Rotation paths and how fast each direction turns (degrees per step):
Each turn is a multiple of 5 degrees from 10 to 175, or 0.
Each row of a path follows its step; steps can be skipped.
Path 1:
step 0: [  4  20  10 -37  15   4  16  15   6 -29  49   7  27  17  24 -35  -7 -11
  -3 -29   1  24  -5 -12  -9]
step 1: [ 12   2  -1 -11  30  11  24 -17 -18  -7  34  16  -5  -6  12 -28  -1  51
  12  -1   3  20 -46   1  18]
step 2: [-15  19  33  -5  13  45  15   2   6 -31  32  28   5  -1 -37  -6  -8  30
  -8 -29   0  15   4  12   4]
step 3: [ 15  -2  23  18   4  -8   6  -4 -44 -40  38  38 -23   4 -18   2  17  18
   9 -15 -10  -6 -16 -23  13]
step 4: [ 19  16  10 -18   9   3  -3   4 -14 -24  21  39   4   3 -50  32 -33  13
  35  11   0  13  -1   7 -28]
step 5: [-19 -30  10  17  -9   8  36   1 -15 -10  20  43  12  32 -15  24 -12 -15
  38   5  -5 -20 -32 -13  -1]
step 6: [ 29   0  -3  16  15  34  35  18 -28   2  14 -19   3  21 -34  32 -17 -15
   2  19  14   2 -18 -18 -36]
step 7: [ 19  -8 -13   9  14  32  16   9  24 -16   9  18  27  26   2  34  20 -22
  20  33   2   9 -11 -36  25]
step 8: [ 29  23  -3 -13  -8  15  34  39   3  -8  21   1   3  29  33   1  10 -19
  18  -3  18  27  -8 -22 -32]
step 9: [ 16 -10   7 -39  42  13  11  -3  11   7  42  -9  26  10  26 -15  13  -2
  14  24   7  18 -39 -10  10]
Speeds:
[ 11  -1  -1   2   6  -7   1  -2  -1   9   4 -11 -19  -7  -2   5   4  15
  -1  14   0   9 -10   2 -17] | 145
[  7 -13  -4  -9  -9  17 -10  13   0   2  12  -5  -3  -1  13 -11   2  13
   0  -3  -3   8   5   5   8] | 40
[ -6   6  -2  -3   6  -3   7 -17   5  -5   7  -3   0  -3   5 -24  10   2
   1   4  17   6  13  -1  -2] | 35
[  0 -17  -6   8 -12   6   0  -3  -9  -1   4   1  -4   5 -14   4  -3  -5
  15  14   8  -6  16   0  -7] | 35
[ -2  -3  -5  15  12  -1  -5   1  -7  16   0  14  -4  -8  14   0   8   6
  14  -1   6 -10  -4  -9  11] | 175
[  9  10   2  14   0   8  -6   5   3 -13  -3  -1  -9  -3  -7   9  19   0
 -11   0   0   5  13 -13   9] | 85
[ -5 -13  19   4   7  -4   0   9  -9   3  11  -7  -1   1   3  -2  14 -13
  -6 -13   2  -5   2   1 -14] | 125
Path 2:
step 0: [-35   3   8  17 -11  -9   0  -5  12 -41   1  11   9 -21  58 -11 -45  18
   5   6 -11  -3  -8  -4   4]
step 1: [ -3 -10  -3  -7  18 -14  11 -37  19 -17   0   6  -4 -33  39  -2  -1  22
  -3 -23 -16  43 -33 -14  11]
step 2: [-14 -38 -11 -31  21 -18  10  35  35  -1 -27  -2  -4 -24  21  -5 -14  15
   9   2   9  33  -5  -4  10]
step 3: [-35 -21 -12  19  -5  -4   9  30   7   1  16 -13 -18 -34  35  -6 -50  24
  -8  20  -7   6  -8  -2  -6]
step 4: [ -2   7  -3  10  14   7   6  10   8 -11  24  -8 -25 -35  31   1   1  14
 -32 -14 -20  45 -45  11   1]
step 5: [  9 -27 -14  13   2 -10  -1  51  23 -12 -30   3 -23 -27  12 -10  25   5
 -10  -8   1  31 -27   0  16]
step 6: [  4 -25  -9  52 -17  -5   2  35  35  20   1 -19  -4 -38  22 -11 -25   0
  -5   9   9  -9 -13   0 -12]
step 7: [ 18  15  -3  33   5  22  11  21  14 -14  28 -23  22 -40  20  25   0 -10
 -18  -7  -4  20 -32   9 -13]
step 8: [  4  -8  -9  29  15  12  15  40  13 -30 -26 -10  -7 -13  20  25  45  -3
   6 -12   3  14 -22 -25 -13]
step 9: [  5 -22  11  44  -4  10   2  32  50   8   3   8  -5  -6  41   2  -1 -17
  23 -12   2 -24   0 -23 -10]
Speeds:
[ -2   5   1   1   8 -13   9 -10  -9  -4   2  -5   4   3   3   6  25  -3
  -6   2  -5  14 -11  -4  11] | 110
[ 10  -2  -1  10   8   8  -2 -16   4   6  18  10   2  -6   0   3 -11  -5
 -13   3 -17  -2   0  -7   7] | 120
[  3   3  16 -12   9   6   0  13   9   4   4   1  13  11   7  -3  -3 -13
  -6  -4  -2   6  -3  17   8] | 140
Path 3:
step 0: [-15  30   1  14   7 -68  49   4  23  -4 -15  -2  -4  12   9  -5  15   8
   9  -5  21 -34  13  15   4]
step 1: [ 51 -34   4 -28  14  22  15  19  15 -24  21  -7  21  -1  25 -21 -37  19
   8  -4  35   6  13  -9   8]
step 2: [  0  18  45 -16  18  25 -10 -13   3  12  42 -43 -14 -10  -5  19  34 -31
   2  -5 -13  -4 -23  14  23]
step 3: [-35  17  -1 -20  11  11 -14   6 -25  21 -25  18  27  19  -5  29  19  36
 -40  -9  21  20  -3 -32 -21]
step 4: [ 32   2 -24  11   9   0 -32   5  18  -7 -19  39  13   0 -16   2 -24 -16
 -19 -12 -57  13   0  39   4]
step 5: [-33 -24  22  31 -30   4  -4  13  -8 -11   6   9 -20 -33  -8   5  -9   4
  29  44 -24 -30  12 -11 -37]
step 6: [ -6  16 -11  21 -16 -30  27  -8  -1 -47 -18   2 -36  26  25  -9  27   6
  18 -23  29  24  30  12  15]
step 7: [ 48 -19  -6 -12  37   2  10 -29 -20 -13  -8 -25  33  -2  -2 -21 -32 -27
  22  26  32   4  -3 -14  -2]
step 8: [-17  -2   8   9   4  25   5   4  26  46  34 -48  13  20   3  -4  35 -29
 -16 -18  -7 -27  16   1   8]
step 9: [-13   1  10 -28 -34  23  -1  -7   0  11 -31  14  10   8  22   9 -21  24
 -30 -34   1  26 -42 -39   2]
Speeds:
[  0   6   7 -22   2  -6  -3  17  12   4   8   3   4  -5   0   8   0  13
   2   0   7  -5 -13   9   8] | 40
[  2 -11  -9  -6  -5   3   6  12   5  -5  -7  -4  -3   5   0  -8  -2   9
  -2 -16   0  27   2   4  -3] | 135
[ -3   4   9   9   1 -15   7   2  -3 -14   4  -1  -6  -6   6 -17 -11  18
   8   6  -7  -3   8   4   6] | 65
[ -8   3   9  -3  -1 -10   4 -17   0  -6  -2  20   9  12  -6   0  -6   2
  -1 -17  13   0   0   0  -1] | 120
[ -6  -3 -10   8   9   5  -5  11   0  -5  10  10  -1  15  -2  -4  13  -4
   8  -8  -5  -6   4   1  22] | 175
[  4   1  -4   0   5   1  -4  -8  -8  -6  13  -7  16  -6  15  -8  17   5
   9 -10   2   0  -9   5 -13] | 65
Path 4:
step 0: [  0  10  -7  -6  19   8 -24   6   9  -6 -23 -23 -60  24  -5 -33 -21 -31
   7   2   5  -3  16  -7   8]
step 1: [-27 -21  11  10  15 -29  20 -19  31  44 -22   8 -32   3   8  21  -8 -23
 -16   3 -12 -16  17 -13   7]
step 2: [-31 -12 -14 -44 -15   2  -8 -30 -28  14 -11   3 -10  11 -18   3 -16 -11
 -15   0 -41  26   8 -10  23]
step 3: [ 29 -24  24 -46   3 -15  -7   4  -7  -3   5  -3 -20  -7  -3 -20 -41 -32
 -16 -21  -9 -32   0   4   3]
step 4: [-10 -31  16  13  15 -25   7 -11  -9  33  30  21 -13   0   6  -1 -33 -12
 -21 -13  12  44  -5  14 -17]
step 5: [-25  -5 -23 -16  19  23  -5  33 -15  -9   1   8 -31  25 -21 -20 -29 -13
  -4   7 -11  21  32  31 -13]
step 6: [ 15  -6  10  -5  24   9  15 -19  33  12 -28  11 -56   7 -12   1 -32 -14
   9  -5  28 -15   9 -12 -13]
step 7: [-44   6  -1  10   2 -18 -28 -17  -1  33  -9   6 -37  22   5   2   0 -30
  -6  -6  -7  28  14 -28  28]
step 8: [-15 -25 -12 -36  -1   7  19   8  -9  19 -26  -6 -10  -5   2   1 -28 -32
 -19   4 -44 -32  17   7  28]
step 9: [ 28 -30  33 -34  -4 -16   9 -50 -16  17  -4  -6 -23   7  -6  -9 -26  -8
 -19 -15  -4  21 -16  -4  -9]
Speeds:
[ -4   8  14   7   3  16   5   3   0   7 -20  -2  -4   4  10  -2   7  -9
  13  11   2   3   5  -9   6] | 55
[  3 -20   1  -7   5   3  -4   6  13  17   7  -1  -7   7  -7  -6 -10   5
  13  -3 -10   8   5  -6   9] | 0
[  3   5  -4   5  -1   0  12 -12  -1  -6   5   2  -6   1  12  12  -6   1
   9 -10 -14  19  -9 -11  -9] | 145
[ -5  -6  -1   5  -5   3  -5 -21  -5  11  -6   0   3  -2  -8  -2   0  11
  -4   6  18  18 -10   0   5] | 145
[  9  -5  18 -14 -11  -3  -1  -2 -17   4   3   5  15  -2  13   3  -9  -2
  -1   3  -8  -1  -5   2  11] | 60
[ 22  -6   6   0  -1  -7  -5  -9   4  -7 -14  -5 -12   0  13 -15  -1   9
   0  -8   7  -7   1  -3  -6] | 125
[  6 -11 -14   2  -9  10  -3   2  -8   4  -3   9  -4 -17   7   6  11   1
  -4  -1  -4   7  23   2  -2] | 120
Path 5:
step 0: [ 37  13   8 -29  -3  -2  29 -11 -21   0 -32  28  14   1   6   1  13  27
   6  24  24 -22   0  -9 -16]
step 1: [ 23 -15  23 -19 -19  -4   3   3   0 -32 -37 -10  -6 -13   8  36  30   9
   9   5 -28  -6  22  21   4]
step 2: [ 16   1  -7   7  -4  13  -5 -28   7 -32 -50   4  23  -8 -46   9   9   0
 -17  22   6   7  -3  -5   4]
step 3: [ 15  -4  25 -14  -8 -12   8  12   3  -9 -19  20   1 -24 -24  16   2 -48
   5  32 -11  -5  -6  -8 -36]
step 4: [ 20   0 -11 -22 -15   6   0  -1  35   3 -29 -14  11 -37 -26 -21  13   3
  37  -7   3 -20  -4  -3 -18]
step 5: [ 13  46  -4 -35   4  22  11  -5   4   6 -19  -9  10  -4 -18  26   6 -18
  21  11 -36  -5  -6 -26   9]
step 6: [  3 -19 -12 -20  -4  18 -24  22  29 -17 -22 -37 -25 -22 -15   5  -2 -23
  -8  11 -17  19   7 -25   9]
step 7: [-13   3 -27 -14  19  39  12  -4  22  21 -16   0   7 -12 -19  -3  -5 -26
 -11  10   9  17 -44 -13 -27]
step 8: [ -4  -8  -1 -23   5  -7 -22  32  15  43  -7 -26  -3   6  22   6  15 -31
  19   5 -10 -20 -26 -20 -21]
step 9: [  4  22 -31  -7   8  25 -19  17  34   2  15 -35  21  -4   9   0  30  11
  12  -2   8   9 -28  -4  21]
Speeds:
[  2   2 -13   2  -7  -5   2  -2  11   7  -2 -10  15  -6  -6 -12   2  14
 -16   2  12   2  13  -5  -1] | 155
[  0   6  -6  13   3 -13 -14   4   7   3  13   8  12 -11  -5   6  -1  -4
  13   9   5 -15  -5   4   0] | 70
[ 23  15   0   2 -10  10  -2  12  -4   7   1   0  -1   3   7   1  -3   5
  17  -6   9   8   9   0   1] | 80
[  1   2   7  -9  -4 -18   2  11  -7  10   5   0  -1   5   9   9   1 -12
 -10  14  -5  -2  15 -13  -3] | 145
[  0   4  15 -11   8   2  -4 -10  21   7   5   3  -2   9   6  -1   8  16
   6  -1  -6 -10   6   0 -10] | 90
[  3   2   8   7   9   9  -7   5   9 -14   8   9 -10   0  -6  -7 -11  -3
 -10  14   9  12   5  -6 -10] | 95
Path 6:
step 0: [ -4   9   4  -1   5   8  10   9  15  20  -1 -17 -14  24 -51 -43  44   4
  14  13 -37 -13  26  35  26]
step 1: [ 10  -8 -22 -37 -22 -26 -46 -13  20   6 -20  15  -7 -13  35  22  15  -2
 -24  12 -13   5 -26 -43  30]
step 2: [ -6  -2  16 -18 -17 -17  17  39  11 -27  37  -6  16  51  -9  -2 -15 -10
  13  15 -30 -19  33  -2 -38]
step 3: [ -5 -29 -29  -5  36   8 -38  30   2  25 -26  -3  -2 -12 -12 -37  12 -11
 -34  21 -22   8 -16  29  29]
step 4: [ -3  -6   9 -37 -35 -29 -10 -32   1 -62  -6  10  -4  15 -27  35  -4  -6
  -2  18  10 -23   2 -18  23]
step 5: [  9 -11  18   9 -15  10 -25  52   0  29  -2  10 -15  32  24 -27  31 -34
  19   0  -9 -33  25  24 -18]
step 6: [-23 -23  -9 -38 -11  -9 -19   3   7   7 -34 -42 -15 -18 -26  23 -27   0
 -42  19 -14  27 -29  -3 -15]
step 7: [ -5 -45 -26 -23   8  14  16 -22   6 -28  21  13   4  37  -8  -1  23  -8
  31  -1  -6 -59  21   1  -3]
step 8: [ -6  14  22 -11 -28  17 -39  18  26  41 -11  -9 -19  18  -3   3  30   2
 -19   5 -19  31  16  31  42]
step 9: [ -3 -18 -30 -38 -31 -46  10  -4  17 -16  -8  -6   7  -8  20  11  -2   4
  17  24 -29 -20 -46 -20 -31]
Speeds:
[  4  18  -1 -11   8  15  -5   0 -16   1  -1  -8 -10  12   7  -4  -4   2
   2   8  -4   0 -17   5   6] | 140
[  0   4  -3   8   1 -12  -5  -1  15  13 -13  -9  -7   5  -5 -17 -15   0
   4  -9  -2   4  -3  10   6] | 135
[-12  -6  -7  10   8   7  -5  14  -3  12   4  12 -12  -3   4  -4   7   2
   0 -13  -4 -14  -4 -10   8] | 155
[  7  -2  -3  -7  -1   9   4  18   5   9   4   2  -5  -4  -8 -10   5   2
  10  14  20  12   8   0   3] | 140
[ -6   4   3   0   6   0  20  -4   1   8  -1  12   3  17   1   2  -9 -22
   8   7   0  -6   7  -4   3] | 140
Path 7:
step 0: [-23  -3 -44   8  32  -5  -1   5  27 -18 -36  -3   1  23   6   3 -12  -9
  33  16  12 -25  16 -23 -15]
step 1: [ -4 -32 -26  -9  11 -15  -9  11   9  28  13  25  10   5   6  15 -29  -3
  -1  17 -47   5  36 -13  27]
step 2: [ -8 -29   9 -10   0   0   3 -54   4   4  25 -17 -17   9 -21 -24   0 -45
  -1   0 -33  14 -11 -11   1]
step 3: [-17  -5  14   0  15  -5 -12 -50  -8  23  23  37  -4   0  21   9  14  14
 -10   2   2  -9 -33  27 -35]
step 4: [-16  14  25  29 -22 -16 -26   7 -50  23   3 -23   9 -25  14   6   9 -16
 -26  -4  12  -2  10  16 -18]
step 5: [ 14  24   8 -14   9 -21   5   3 -19 -25 -20 -33  35  21  -8 -22  -5  24
 -25  10  25  13  -1  -6 -37]
step 6: [ 20 -33  -4 -18 -28   1  10  15  -8 -16 -43  15  41   7  -8  30   5  17
  -3  14  25 -12  -5  12  23]
step 7: [ 12   2  21 -15 -23  17 -12   0  31 -26   7  19  12  -8 -31 -17   6 -10
  13 -26  18  -3  48 -16  34]
step 8: [ 18  18 -41 -22   2  14   8 -11   0 -23 -13  39 -41 -14 -13   0  -4  -2
  14 -43  -8  10 -10  -8 -10]
step 9: [-32  12 -31   3  -4  20   5  13   0   9   7   4  -7  -5  53  -8  -3 -19
  33 -19  -4  19  -3  37  24]
Speeds:
[ -1  16  16  -2   5   0   1 -16  -8   1  -1  13  -8  -4  -1   1  -8  -7
   8 -10  -9   2  -8  10  12] | 65
[-10  -1 -12  11  -8 -14   9   5  12 -17   9   6  -2  -6  -7   5 -14  -1
  11  -4   4   8  -1   4   3] | 40
[ -2 -10   9   7   9  -7  -9  -1   5  -2  -1  11   6 -12  17  -1   7  -2
  11   6  15 -14   1  -2   8] | 115
[ -8   3  18   9   8  -3   4  14   0   4   1  -9   5   2   1   6  -7   1
 -14  -7  12   1 -18   6  -7] | 55
Path 8:
step 0: [ -5  -2  21  -3  -4  -2  -9 -13   1  -3 -27  15  25  19 -25 -11 -22  27
   7   0 -48 -32  15  -7  14]
step 1: [ -8 -19  15   4   7  31  -8  -5   6 -20  35 -21  13   6 -18 -10 -21  12
 -32  22 -30  -3 -22   8 -13]
step 2: [ -1 -31  17  39 -17  13   2  -7  -4 -20 -33   7  20  31 -17   5   8  10
 -24  -4   7   5 -10 -20   8]
step 3: [ 10 -20 -23  21 -19   0  20  -2  -1 -16  -6  -8   3  17  -6 -19 -11  20
  -6  12 -39 -38  28  19   5]
step 4: [ 17 -14  12   2   6  13  33 -15 -13 -26  16  -9  17  27  -1 -35  -8   4
  -9  35   2  23 -26   6   3]
step 5: [-12  -3  21  12 -14   6   7  -6   7 -25 -47  38  17  11 -14   6  -8  15
  12  32  -6  -4   0   8  29]
step 6: [  9 -22  -4 -18 -19   7  11 -13   6 -31  -3 -34  19 -23  -6   3 -22  15
  -9  19 -33 -13  -4  35   1]
step 7: [ 17 -16   0   9 -21  48  20 -26  -2  -4 -20  -2   7   7   0  -1  16  13
 -11  19  11  22 -38  -7  -3]
step 8: [  7 -13 -20  28 -33   2  13 -16  21 -23 -29  12 -22   7   6  11 -10   3
  -2  29  12 -19  27  22  11]
step 9: [ 44   0  -7 -13  -8  -6  25 -27 -24 -14  -1 -32   7   4  27 -12 -22   5
   6  18  -4  13  -4  26  14]
Speeds:
[ -6 -10  -1   1  -9  15 -11   0   8   1  -5 -11   2 -13  -7  17   9   3
 -14  -9  -4  -2  -8  -5  -9] | 70
[ -5 -11   5  -3   5 -11   5  -2   5  -8  10 -16  -2 -13  -2  -9 -11  -8
 -13   5  14  -2   7   6 -10] | 145
[  0   0   9   0 -14  -9   5  -7  12  14  -5   6   5   5 -17   7   5 -14
   3   6   0 -11  13   4  -4] | 135
[ 26  -4  -3 -11  -3   1  -1  14   6  -7  13   2   0   6  -7  10  -7 -11
  -5  -2  -4   9  -3   3   1] | 140
[  8 -17  -7  -5   3   1  -2   2 -16  11 -12   1  16 -10   1  -7  -2  -5
   3 -13  -4  -1  10  11   2] | 115
